One turn moves every row onto another: examples first, then more rows asked
F: -313, -291, -378, -500, -134, -63, 188, 96, -7, -123, 149, 23, -53, -123, 175, 33
G: 404, -130, -331, -439, -38, -218, 118, 328, -185, 70, -108, -108, -409, -175, 263, 155
P: -12, -112, -83, -96, -139, 378, 106, 302, 109, -181, 16, 224, -46, 57, 200, 190
L: 269, -26, -218, -318, 46, -16, -67, 91, -131, 104, -387, -39, -348, -295, 67, 352
A: 95, 33, -563, -314, 165, -74, -28, 502, 276, 192, 134, -23, -105, 122, -54, 336
W: -325, -146, -434, -478, -14, -111, -122, 41, -19, -134, -121, -194, -157, 102, 26, 50
N: 64, -297, -403, 153, 91, 151, 75, 37, -97, 421, 22, -124, -247, 64, 218, 224
S: 135, -372, -110, -74, 290, -37, 268, 227, -203, 197, 255, 1, -342, 50, 100, 171
R: 256, -104, -382, -218, -112, -162, -51, 255, -176, 313, -123, 99, -81, -328, 318, 343
C: 3, -76, -311, -577, 19, 142, 151, 251, 96, 422, 40, -30, -57, 9, -251, 374
J: 82, -23, -512, -382, -44, 263, 380, 334, 353, 154, 55, -95, -348, -106, -79, 329
K: -465, -75, -413, -126, -99, -125, 22, 107, 98, -149, -29, -25, -179, -144, 77, 270
D: -6, -193, -219, -295, -329, 270, 60, 198, -124, 201, -38, -105, -48, 361, 164, 22
Q: 234, -312, -235, -133, 454, 286, -82, 29, -6, 95, -51, 10, -234, 62, 120, 102
Y: -90, -1, -37, -38, -74, -57, -26, 401, -121, -55, -1, -36, -234, 383, -20, 266

W goes to K
A goes to J
Now these:
P goes to D
R goes to G
N goes to S

